In the rows, zero is written as 128.
Turns in one plane each, and the order they were made in; the first pair answered
q_955 (before -> after):
[158 106 141  85 137 130 133 125 111 153 152 143 132 178 112 137 126 133
 127 129 101 115 117 146 134 141 156 112 155 109 134 116 109 134 154 101
 153 151 133 131 124 135 104 140 148 124 125] -> [162 103 164  94 150 121 123 122 113 151 122 143 122 172 115 128 137 132
 132 119 105 104 120 131 135 133 133 121 171  93 139 136 100 117 130 102
 149 127 139 116 122 141 109 141 145 131 123]
[139 131 133  60 140  96 129 129 124 132 123 128 136 148 146 142 174 145
 158 151 109 115 138 132 116 121 134 112 148  89 120 125 129 149 112 119
 142 123 139 128 119 159 137 141 115 113 157] -> [129 135 156  97 146 100 116 129 123 123  83 123 119 125 148 141 169 129
 150 135 124 118 132 116 108 113 102 126 157  93 132 156 117 119  88 127
 128 102 148 118 128 154 133 140 107 126 149]
[119 154 153 151 123 135 122 127 141 106 135 116 147 112 154  94 136 131
 150 163 158 137 119 129 129 108  74 104 110 138 117 171 117 142  99 126
 103 122 137 105 124 121 141 115 125 132 141] -> [113 155 141 154 114 144 128 128 139 104 150 117 154 111 152  99 125 129
 141 163 160 146 113 136 128 113  82 101  98 154 113 160 122 146 114 130
 105 137 137 116 124 112 138 112 126 132 139]
q_473 (before -> after):
[151 115 128 109 139 117 131 125 120 136 141 144 135 148 123 122 142 123
 124 137 103 114 125 124 144 141 162 128 156 114 125 113 130 141 139 103
 136 139 131 126 136 136 128 142 134 121 132] -> [136 122 147 158 146 120 118 123 121 120  97 132 117 116 128 118 139 120
 122 125 127 126 123 104 137 133 115 143 150 121 127 147 126 107  98 120
 113 118 136 114 145 133 133 140 124 133 129]
[132 135 121 120 139  97 119 144 127 128 131 103 150 139 148 134 153 148
 129 143 131 138 144 138 135 133 117 128 130 141  99 108 129 122 129 149
 118 117 124 117 127 132 144 153 123 120 132] -> [123 139 120 137 137 104 117 143 129 122 125 102 148 128 147 134 144 142
 123 139 138 148 142 137 132 132 111 129 120 152 101 111 127 113 129 156
 114 117 126 121 131 125 145 152 121 125 131]
[121 124 114 134 118 116  96 103 131 109 110  82 120 100 123 111 129 126
 136 146 147 158 137 121 153 108 121 121  87 111 117 131 168 116 112 142
 100 126 127 121 123 117 136 114 109 129 113] -> [125 120  95 106 108 118 109 108 130 121 147  91 136 121 119 116 126 124
 134 154 137 153 136 139 155 117 155 110  82 116 114 108 172 137 147 133
 113 150 125 134 119 111 129 116 120 124 116]
q_686 (before -> after):
[138 142 113 105 123 115 121 119 132 131 181 106 145 154 132 115 149 133
 137 147 123 126 150 156 125 142 150 110 105 123 106  68 156 172 140 119
 137 159 102 138 119 139 148 126 122 116 144] -> [150 136 131  91 133 103 117 118 133 137 166 111 136 166 131 109 166 137
 145 147 114 105 153 147 126 137 144 115 132 100 111  79 147 172 124 112
 144 144 103 126 115 153 152 134 122 116 146]
[128  98 146 171 126 132 126 161 129 144  93 131 121 114 129 131  95 127
 100  94 110 141  88 124  96 163 165 122 158 108 157 155 121  98 141 138
 150 112 136 129 153 133 139 147 156 166 162] -> [125 101 145 177 129 131 122 158 127 141  86 126 119 108 132 128  97 130
 100  92 114 145  88 121  97 162 156 125 155 107 154 157 122  95 130 144
 145 110 134 128 154 134 143 146 152 168 164]
[146 119 125  93 120 137 132 134 114 132 170 148 142 164 129 140 109 117
 123 127 113 120 132 146 120 151 174 113 150 118 133 108 114 146 170  89
 153 156 149 134 121 116 111 131 148 126 116] -> [159 117 161  90 150 115 118 125 118 132 120 136 122 160 133 126 143 135
 145 121 109  97 146 122 124 134 137 129 183  78 139 137 108 129 115  92
 145 114 147 101 119 143 128 141 141 131 118]
Pairs:
Each pair is two turns apart.
[115 111 148 111 129 137 124 133 172 123  99 126 129 109 138 175 132 103
 148 158 141 139 145  83 145 126  46 141 136 133 111 142 184  92  74 132
 110 141 154 114 116 124 149 135 116 141 124] -> [104 114 111 108 105 156 139 138 169 120 140 130 147 111 137 185 105  98
 136 162 142 162 138 107 143 140  80 130 101 166 102 113 192 109 117 134
 110 177 149 140 120 107 141 126 122 135 130] -> q_955 q_955
[113 130 127 125 135 134 128 134 126 148 153 130 129 116 111 137 144  80
 141 123 115 104 124 120 115 101 156 127 155 113 143 124 110 126 165 108
 142 124 134 153 117 118 122 167 167 106 126] -> [114 133 146 141 149 122 117 125 127 140 119 118 116 100 115 126 157  91
 152 119 122 104 130 104 118  86 124 136 157 101 141 145 114 113 122 123
 128 100 128 137 120 130 136 168 158 110 126] -> q_955 q_686
[129 121 134 102 131 119 138 120 134 139 140 153 123 144 125 123 137 127
 126 135 113 111 126 141 130 125 147 122 154 109 128 116 128 155 129 105
 139 128 137 120 131 132 129 133 133 120 121] -> [113 134 126 141 133 121 127 107 136 121 113 130 115 111 131 114 134 143
 126 131 136 137 133 128 132 112 107 132 116 126 116 126 147 139  94 134
 112 118 127 116 135 133 144 122 119 121 123] -> q_686 q_686
[151 127 172 152 143 117 110 134 123 150  89 118 113 109 148 110 123 151
 134 134 145 118 135  79 101 100 100 173 106 114 166 171 130  88 104 132
 128 130 130 110 126 146 152 145 130 126 116] -> [132 131 136 165 115 149 127 148 116 148 138 132 134 110 143 132  78 119
  99 136 149 145 117 105  95 127 141 158  80 165 166 145 130  96 172 126
 139 176 140 146 134 108 128 135 142 124 112] -> q_955 q_686
[147 109 134  83 133 121 119 130 124 155 159 147 143 163 124 131 143 122
 146 147 109 103 147 130 131 155 166 121 149 103 131 107 111 157 159 105
 145 130 124 126 112 138 120 131 134 119 122] -> [125 128 131 146 144 119 101 112 131 122 107 106 120 107 137 110 149 152
 154 141 144 141 155 104 135 131  96 138  97 114 114 131 139 128  82 154
  96 104 108 108 122 149 153 114 111 124 123] -> q_686 q_686
[144 114 114  86 142 110 121 122 124 121 161  99 119 137 119 143 155 155
 128 168 130 126 146 148 146 142 143 131 113 104 100  99 146 160 129 163
 124 124 105 131 116 160 144 128 139 115 139] -> [145 114 138 103 153 105 110 117 126 117 125  94 102 124 120 135 166 154
 133 160 136 117 147 128 141 130 111 142 128  88 109 126 139 140  97 165
 114  99 109 115 115 165 150 130 133 125 134] -> q_686 q_955
[125 116 172 148 132 127 133 141 122 132  84 149 117 130 127 127 131  91
 118 105 119 110 112  99 119 130 118 140 185 109 156 166  86  98 130 106
 144 102 158 123 134 116 108 133 119 143 105] -> [139 110 159 106 125 123 144 144 124 149 121 161 132 158 124 130 132  92
 124 118 100  98 117 115 122 138 156 129 194 101 153 139  89 125 162  91
 159 122 153 134 128 119 104 138 127 134 110] -> q_473 q_473
[144 143  95 153 106 121  94  91 134 124 116 109 132 107 122 113 127 148
 105 149 168 133 108  84 111 115 143 134  77 143 105 137 167  76 145 120
 101 120 109 160 159  59 137 112 117 128 122] -> [168 133 120 116 130  94  84  84 138 136  95 106 125 128 123 100 165 170
 131 156 152 100 123  71 118 106 134 136 114  97 107 146 163  83 114 112
 107  91 101 138 150  90 151 125 115 123 126] -> q_473 q_473
[122 150 103 111 123  97 120 176 131 142 118 142  83 158 114  91 155 156
 203 113 120 143 117 150 160 121 126 183 137 144 126  90 129 155 134 134
  85 144 103 108 126  79 140 164 144 132 170] -> [110 155  93 134 110 112 123 180 124 134 124 144  84 144 116  99 132 141
 188 106 131 161 107 153 155 126 126 182 121 172 123  91 128 149 148 138
  80 153 108 122 134  61 132 157 145 134 166] -> q_473 q_686
[148 129 135  91 132 122 133 130 127 140 135 136 127 138 127 128 116 120
 132 128 112 104 138 134 128 123 150 119 143 114 138 136 119 132 159 122
 134 132 146  99 122 131 126 128 153 144 114] -> [130 141 130 131 137 122 122 120 129 120 108 113 116 100 135 117 114 136
 135 126 136 133 143 120 130 111 112 129 105 128 125 146 136 116 116 151
 106 121 137  92 129 132 140 119 141 146 115] -> q_686 q_686
[103 156 132 120 108 118 145 152 137 156 126 152 152 156 120 155 149 127
 141 119  75 114 151 101 154 166 141 119 160 124 128 124  93 141 170 104
 155 137 130 125  97  87 117 117 138 136 135] -> [100 156 150 137 114 118 138 150 136 151  98 149 139 146 120 150 153 122
 142 110  83 109 148  87 152 161 120 123 171 119 132 147  87 123 153 103
 147 118 135 115  97  89 118 122 133 142 133] -> q_955 q_955
[126 137 109 123 117 125 120 128 131 110 161 112 137 115 133 123 130 150
 142 148 143 153 138 128 121 126 136 128  96 151 108  86 163 148 115 144
 120 161 126 145 135 119 141 108 114 112 134] -> [131 137 128 128 132 114 110 121 136 107 130 106 125 110 136 112 147 159
 155 143 145 144 143 114 123 115 109 137 108 132 110 104 160 138  81 149
 113 136 123 126 130 132 150 113 107 116 133] -> q_955 q_473
[136 123 137 178 142 150 135  99 166 141  78 146 153  98 115 112 112 120
 112 114 134 150 128 148 102 126 128 135 100 183 104 108 103 128 116 142
 115 147 124 155 140 139 115 116 134 121 145] -> [159 106 155 134 146 139 140 109 164 165  87 167 158 134 108 113 127 110
 119 116 107 110 129 151 100 134 155 131 151 153 117 108  83 139 138 110
 144 143 135 151 132 147 102 131 146 123 144] -> q_686 q_686
[ 87 131  87 148  68 107 154 128 151 108 124 104  73  52 144  95  87 140
 118 110 134 116 133 146 110 114  77 140  61 192  86 100 142 141 110 131
 108 132 142 160 109 116 136 134 122 154 156] -> [118 113  86  71  64  93 170 137 152 140 173 129  93 110 135 101 103 140
 128 129  94  76 137 168 113 127 140 124 101 161  91  68 131 183 161  96
 146 153 143 169  96 127 127 148 139 138 160] -> q_955 q_686
[105 123 177 149 144 191 172 138 129 116 193 130 135 161 128 125 110  81
  94 151 146 107 117 147  86 136 120 131 194 135 150 142  88 160 151  93
  98 154 114 166 130 106  73 153 145 136 162] -> [103 123 197 165 152 187 161 134 131 111 161 124 120 150 130 119 120  80
  99 142 155 103 118 131  86 126  94 139 206 124 157 164  82 143 123  98
  91 130 118 154 134 110  75 154 136 145 160] -> q_686 q_955
[101 132 110 157 128 107 123 133 138  82 103  85 107  81 123 159 117 109
 117  88 187 152 103 136 161 114 113 135  87 121 140 135 129 110  91 130
  56  86 101 134 142 116 123 123 120 113 103] -> [144 115  99  56 131  81 139 138 143 117 164 103 132 148 113 158 147 131
 143 110 143 108 121 164 174 126 179 117 124  79 137  88 130 169 131  94
  94 102  89 137 121 141 125 139 138  88 112] -> q_473 q_955
[133 141  83  86 131 127 125 115 138 133 184 135 138 140 141 105 146 165
 156 165 120 129 144 167 143 141 141 131  85 131  92  88 162 173 140 147
 105 163 101 152 120 148 149 119 132 111 153] -> [153 130 140  75 162 102 108 112 142 143 127 139 114 149 139  92 178 165
 175 153 112  86 153 135 144 125 107 147 152  77 110 132 137 153  93 131
 111 112 111 116 117 173 152 138 128 126 148] -> q_686 q_955
